In the data rows, 128 means zero.
Here are some points, one per row:
[124 136 102 136  77 113 139 168 129 146 144 146 136 173  85 139 123 124  88 154 109 127 168 107 128 108 112 109 168 160 132 174 121 133 113 152 157 126 127 138 142 114 132 172 100 156 133  91]
[144 166  89  83 141 136  89 107 130 132 149 117 129 127 139  95 110 134 111 114 156 110 175 161 100 154  93  98 122 102 104 136 127 136 163 129 145 122  94 129 205 160 122 109  87 107 150 145]
[162  78 154 117 186 158 141 145  99 146 119 121 165 137 132 142 144 136 149 182 134  96 137 137 145 141 105 105 120 160 143 188 144 139 143 144 105 168  95 169  97 134 126 107 122 123 118  94]
[115 142 127 100 163 113 115  95 103 127 119 139 157  88 105 119  93 132 131 141 165 118 150 130 145 105  75 140 181 130 169 122 139 153  99  95 105 112 170  95 134 117  93 140 155 166 143 106]
[ 96 131 117 139 126 186 107 105 151 124 164  88 129 115 127 134 140 122 133 140 107 128 133 124 113 110 173 145 138 118  87 138  87 169 119 101 106 140 139 131 106 144 119 120 141 143  75 137]
[138 191 115 144 146  88 112 144  96 111 146 142 127 137 145 160 131 100 149 128  94 127 148  92  82 137 135 145 143 122 126 108 152 123 145 136 132 123 115 151 128 102 142  85 102 132  91 148]
[184 149 129 104 168 171 146 179 114 107 118 125  88 149 108 113 131 147 140 127 148 171 107 110 126 123  90 111 149 110 149 166 135 112 113 132 139  97 146 145 134  81 129 157 153 116 119 146]
[131 170 121 165 148 101 117  90 103 168 148 132 159 139 156 153 152 156 119 107 199 133  97 128 103 153 154 154 125 128 149 138 133 162 156 118 134 108 153 140  73 128 148 146  80 115 138  61]
[120 139 126 105 131 151 169  91 125 139 112 120 145 121 117 139 115  94  68 145 172 122 122 116 119  94 101 142 137 170 134 101 110 128 151 143 197 104 110 135 128 133 116  92 141  69 100 178]
[111 146 139 138 133 106 134  74 105  99 149  83 153 157 133 120 100 147 143 138 107 131 133 101  53 169 141 116  97 119 111 149 102 157 113 102 132 132 148 130 135  71 141 148 163 124 123 130]
[129  82 154 124 128 137 108 110 111 135 153 136 155 110 116 142 103  96 133 141 145 112  98  76 109 104 171 120 165  79 123 137 100 151 107 150 143 164 123 126 124 166 128 180 124 108 143 168]
[141 108 136 176 143 163 114 112 113 150 153 148 115 130 107 160 124 112 104  96 116 153 110 168 102  79 152 143 136 129 123 142 163  81 147 116 123 138 140 136 135 138  88 142 105 162 118 138]
[174 155 129 153 113 140  98 123 152 128 155 141 126 129 136 103 115 148 137 138 128 131 120 179 151 131 130 160 101 121 144 131 101 132  93 129 164  89 105 112  95 163 129 153 126 137 138 145]
[122 153 114  96 124 150 104 148 214 136 114 117 136 102  98 139 164 128 143 118 114 126 151 119 134 146 115 127 146 159 138 159 193 124 134  93 173 146 148 143  86 119 135 137 157 125 131 136]
[130 106  92 109 166 125 157 104 130 119 115  56 124 132 145 131 117 112 120 116 140 151 136 146 129 100 136 156 151 152  84 137 152 129 167 180  92  97 124 140 123 157 123 179 147 103 116 134]
[128 104 144  98 115 111 115 112 157 116 152 152 176 144 127 148 108 120 151 119 136 104 156 176 165 129 140 139 125 133 117 121 121 135 151 166 164 138 119  96 154 100 184 109 135 168 110 126]
[155 128 114 146 126 147 131 155 153 140 129 136 189  85 102 121  92 134  93 120 120 153 125 124  77 110 118 103  93 148 115 181 172 137 110 137  64 134 132 133 119 124 129 100 102 123 127 145]
[161 119 137 111 121  98  92 132 142 121 126 124 139 131 170 171 149 162 112 101  89  84 146 132 139 130  96 129 109 130 128 143 134 109  72 143 127 109 211 142 166 176  99 130 112  93 110 129]
[143 132  98 161 111 175 113 126 121  87  88 131  92 134 150 109 142 131 111 157 143 128 114 120 124 119 112 142 145 133  96 104 156 151 100 130 132 183 150  93 137 136 105 128 114 151  95  91]
[124 116 110 122 122 176 160  96 158 101 134 148 109 165 113 134 132 178  99  91 138  88 106 112 117 165  87 133 133 149 155 112 119 124 150 134 121 138 125 165  97 145  95 145 140 154 177 126]
[158 158 140 168  88 112 128 133 109 132 143 106 110 164 120 101 122 143 132 144 113 112 154 102 172 122 135 130 129 119 139 112 164 125 159 131 120 155 143 117 115 142 127 121 111 102 127 142]
[188 122 123 160  87 140 119 145 138 131 124 139 146 140 121 111 117 126 141 114 142 161 136 138 158 167 123 178  91 106 133 127 106 116 137 173 114 103 138 104 104 103 124 125 158  84  98  95]
[120  52 168 151 128 124 121 139 102  96 125 120 139 134  95 129 158 127  95 110 114 120 111 150 103 139 132 154 151  67 123 141 142 108 181  81 167 108 157 126 145 105  98 126 121 113 125 119]
[164 123 129 157  93 122 123 149 116 122 140 153 126 127 116 147  41 115 151 116 123 140 116 176 135 159 124 142 109 127 121 128 128 137 135 124 141 151 144 109  97 127  96 133 123 129 141 164]
[101 116 129 144  93 136 104 148  74  99 116 131 135  83  96 108 176 151 124 138 136 120 141 146 103  95 101  98 126 162 163 165 108 140 140 124 116 113 150 137 110 141 169 120 134 118 106 143]
[ 84 101 114 114  91 106 151 120 126 108 117 135 107 141 141 117  92 127 150 106 129 155 145 139 124  91 114 113  75 103 150 171 199 143 140 129 177 123 118 136 127 137 118 154 149 138 114 107]
[125 102  65 116 160 119 147 166 118 102 114  99 103 140 101 163  98 148 148 138 163  89 100 141 109 144 165  81 147 148 135 143 100 105 110 137 154 125 147 118 107 155 131  95 109 139 106 145]
[116 116 160 114 176 155 144 154  97 126 185 117  84 146 127 138 133 133 151 148 130 176 141 134 135 116 127 132 126 156 171 134 145 155 135  94 122 129 113 108 143 147 147  82 137 119 148 125]
[114 146 141  95 147 142 102 118  98 128  95 127 151 163  94 114 120 130 109 123  78 132  96  86 153 158 121 165  76  94 104 143 167 117 128 121 148 100 110 123  95 176 155 138 114 153 103 145]
[122 152 128 114 155 127 102 105 112 123  92 109 128  69 127 159 115 122 130  90 161 141 132 104 149 131 159 108  82 107 130 128 124  74 149 158 149 168 150 114 110  96 105 114 126 140 117 107]
[107 147 104  98 114 118 130 116 104 158 134 186 131 124 119 115 132 138 140 179 117 144 111 172 137 174 169 143 113 136 118 145 136  66 140 141 104 132 174 123 195 148 139 153 128 100 135 135]
[120  98 101 180 144 132 194 121 128 105  96 136 168 114 114 131 131 159 152 129 123 128 137 113 150 113 116 146 131 159  55  99 146 127 126 103 115 114 154 115 125 121 178 114 127 110 179 120]
[120 151 138 122 121 166 172 171 113 118 105  98 146 118 185 120 124 112 142 101 125  91 125 157 105 126 107 107 133 115 146 177 117  74 114 103 139 132  99  98 115 162 151 156 130 152 150 101]
[124 111 122 145  81 160 120 150 132 176 108 127 103 100 110 135 124 122 143  86 111 130 111 116 131 152  90  85 147 160 142 164  99 145 161 135 108  81 129 102 145 128 131 132 120 122 134 109]
[114 123 124 119 130  58 159 184 179 180 108 140 114 138 121 133 131 200 135 134 145 146 117 122  97  64 126 121  96  71 120 151 131 159 144 108 124 128 111 117 123 151 114 117 134 118 137 139]
[ 91  90 101 126 139 127 131  76 134 118 109 151 114 123 126 120 110  96 163 129 118 173 163 131 118 127  83 139 130 137 158 124 112 111  98 111 111 124 132 173  90 126 136 136  66 111 160 140]
[ 78 141 174 151 137 121 146 144 117 122 153 116 125  93 119 113 115 128 113 135 145 130 155 116 193 136 133 145 127  98 102 130 105 127 107 114 111  98 125 142 107 155 100 108 108 100 131  84]
[131  94 146 124 143 147  78 119 129 122  86 119 113 159 123 145 106 169 112 144 138 155 183  89 106 101 147 139 130 164 114 107  93  83 128 121 105 118 100 106 138 124 148 169 115 135 108 116]
[137  80  77 156 143 125 158 111 108 143 182 107 116  67 124  86 149 159 120 105 110 128 146 117  88 129 116 133 135 125 105  95 132  97 100 178 169 144 103 143 140 131 147 128 156 134 126 102]
[165 149 118 120 111 110 143  81 117 134  98 124 125 135 136 143 138 110  75 150  94 131 127 183 153 100 157 118 115  98 133 167 115 136  87 130 125 123  97 136 120  88 126  71 148 114 177 103]
[117 136 139 154 105 167 169 133 109 179 125  95 165 130 156 138 154 138 156 152 135 150  97 119 133 100  76 182 122 153 115 127 105 109 148 130 158 142 125 109 157 101  89 146  84 170 132 147]
[159 134 141 107 120 130 129 154 120 133  99 128 158 107  84 149 128 131 142 138 147 144 143 165 124 134 157 131  99 119 130  90  98 165 111  92 127 159 116 203 181 153 101 146 127 107 133  81]
[134 135 146 155 121 114 118  85 137 124 156 138 124 105 124 148 117 154 120  91 106 123 103 120 184 134 148  88 153 125 109 144 150 133 122 119 110 130  69  98 141 111 121 134 141 109 101 133]
[109 139 142 109 174 102 130 116 119 123 123 130  84 114 142 128 141 149 141 122 107 103 107 112 178 160 140 131 114 128  97 163 100 163 141 179 131 125 135 137 143  75  95 144  88 141 126 156]
[152 144 183 124 120 106 152 118 156 164 165 125 110 153 165 173 132 111 115 114 149 127 138 175 133 124  81 119 123 133  92 142 127  87  97 102 117 142 189 170 139 147 152 152 157 136 102 150]
[153 138  95 139 159 140 158 110 154 116 129 139 122 121 105 146 141 137 138 122  80 110 120 142 122  93 108 192 121 120 201 114 114 155 156 151 118 114 136 133 147 156 138 137 139 155 115 110]
[152 116 118  84 139 115 179 102 100 145 137  96 126 124 102 117  91 121 152  81 103  78 111 103 128 108 140 161 134 154 177 107 123 100 102  92 105 127 108 121 145 116 132 135 103 114  85 106]
[151 122 122 123 105 131 114  98 123 126 115 129 117 106 157 131 110 153 126 170 103 155  83 159 138 156 126  89  98 148 113 110 128 120 147  96 147  89 128 193 160 165 128 147 130 159 101 113]
[110 135 106 108  87 126 175 146 120  83 116 147 157 127 153 121 165 133 136 117 148 145 141 141 125 134 167 117 178 130 165 173 137 121 122 149 113 122 101 137 124 124 119 157 125 111  89 154]
[148 120  77 129 134 111  97 120 105 129 146 161 101 136 130 138 155  97 156 108 148 101 121  98 114 100 120 167 125 174  48 166 108 115 138  92 140 119 102 126 116 133 112 121 177 123 134 114]
[121 143 146 203 181  77 101 117 130  97 126 139 165 145 124  95 164 109 148 127 141 137 120 122 157 100 127  67  91 140 157  93 116 111 128 147 116 123 113 133 129 129  92 133 145 150 143 147]
[145 105 163 126 131  82 119 127 134 102 127 122 128 104 157 178 139 144 143 136 118 119 163 122  77 181 109 157 149 121 125 114 125 117 132 126 134 118  68 125 108 115  92 146 109  97 109 140]
[174 148 126 137  79 129 130  93 116 129  93 124 128 130 161 165 140 107 173 100 125 140 140  74 156 144 114 104 129 112 136 137 132 139 140 115 132 130 155 158 193 196 131 111 155 113 143 133]
[134  98 146 111 111 118 152 126 185 107 135 137  96 103 123 116 162  92 128 121 153 153 121 111 111 103 129 132  68 156 144 166 131 170 103 131 134 123 142 107 131 131 148 128  59 128 135 100]
[128 137 170 138 145 102 131 160 130 109  92 152 107 129 135 119 128  53 101 131  96 118  91 139  84 145 113 133 157 108 108  88 123 143 148 144 115 109 139 107 121 142 152 150 132 130 132 105]
[150 130 164 116  98 132 149 157  69 132 119 146 111 104 142 152 113 135  78 110 115 111 177 139 137 144 142 128  79 139 119 100 126 157 142 149 148 148 149 135 100 133 148 147 157 163 143 142]
[ 91 118 125 147 131 179  66 146 122 122 102 135 131 135 166 141 118 131 147  88 128 100 126 146 117  86 185 165 149 157 119 107 138 146  95 135 145 108 110 165 150 100 131 124 124 107 155 133]
[ 91 135 123  87  86 160 141 137 168 122 152 121 140 132 129 194 129 131 138 141 102 140 127 102 103 116 141  91 145 117 143 126 110  88 145 159 124  98 120 114 116 116 109 113 154 141 147  95]
These points spread out most along one direction. Where along it does each point below lie, from 0 to 99? 50 is the average, and the first point above lies past it. One standard deviation of the points above along it is 16.
[105 119 112 123 116 135 109 133 123  98 156 130 143 153 127 177 150 134  91 102 173 142 112 121 168 132  84 112  95  70 125 106  99 110 112 121  88 152 111 179 158 127 187 117 100 119 125 138] 38
[102 201 170 148 133 115 132 116 138 112 112 134 105 121  85 105 131 143 121 114 102 107 111 141 121 131 128 155  92 156 126 142 104  97 149 128 135 191 113 129 120 142 129 167 137  81 129 127] 40
[153 134 160  76 101 120 122 122 145 145 142 118 133 143 120  87 127 126 153 104 136 131 127 165 136 128 142  67 141 129  92  77 138 128 150 129 129 134 116 140 111 120 131 129  97 133  87 101] 38
[123 114 134 166 133 134 106 129 138 168  78 128  94 113 153 101 108 141 121 127 120 133 131 138 122 134 122 162 178  78 147 138 114 133 139 133 138 157 127 161 127 109 175 138 141 141 101 150] 49
[174 144 112  79 132 142 130 128 116 150 145 130 149 129 136 107 175 116 135 114 111 131 142 137 136 119 184  82 116 117 120  84 109 127 126 106 138  97 142 131 108 109 136 154 112 133 152 174] 40
[123 100 100 127 162 115 133 179 157 129 135 114 149 134 189  93 108 118  64 110 100 163 125 103 154 155 139 118 141 174 175 151  97 125 151  88 151 161 147 116 145 139 125 134 137 123 129 117] 57
[130  99 121 123  93 127  94 153 155 146 155  70 109 113 127 144 114 108 128 184 135  96  83 116 120 123 103 130  90 132 174 125 195 117 127 144 114 127 126 122 134 104 152 155 141 102 177 121] 56
[128 144 105 207 166 146 139 111 133 155 108 112 101 134 106 180 145  99 109 142 124 115 187 154 150 175 133  96  93 102 139 128 142 126 114 104 155 106 118  79 139 127 131 172 116 115 117 132] 37
[ 87 106 108 120 101 134 159 146 159 161 120 158 112 121 137 110 133 115 127 135 175  73 144 103 107 146 149 121  67 139 141 121 165 132 132 115  92  92 115 129 145 100 103 133 154 154  84 157] 59
[115 134 197 163 156 104 129 116 147 152 103 113 144 156  90 107 138 130 132 106 153 154 127 122  92 176 158 153 142 134 128 144 145 111  86 165 143 111 129 134 151 159 128  77 137 164 151 120] 44
[130  92 117  99  88  83  95 105 108 153 100  88 131 156 108 122 180 133 121 122 130 155 139 178 135 151 127 142 122 126 137 114 108 135 124 122  82 156 124  98  99 145 114 100 138 152 160 160] 41
[157  95 174 129 139 168 112  82 150 121 128 162 117 144 155 106 121 155 134 150 142  76 166 112  99  90 170 131 135 104 132 136 123 100 168 124 123 119 144 120 117 127 125 110 117 121 128 119] 52
[115 101 134 115 160 151 154 108 111 140 119 193 135 143 152 154 149 159 128 122 122 173 111 140 102 130 100 100 140 151 143  98 147 157  83 139 131 157 109  80 116 145 129 124 141  88 118 127] 62
[189 142 146 130  89 108 140 111 132  74 141 117 121  75 127 145 131 149 112 128 166 146 140 132 134 149 173 168 139 145 124 133 143 116 134 114 124 116  98 121 136 127 154 151 111 156 145 163] 40
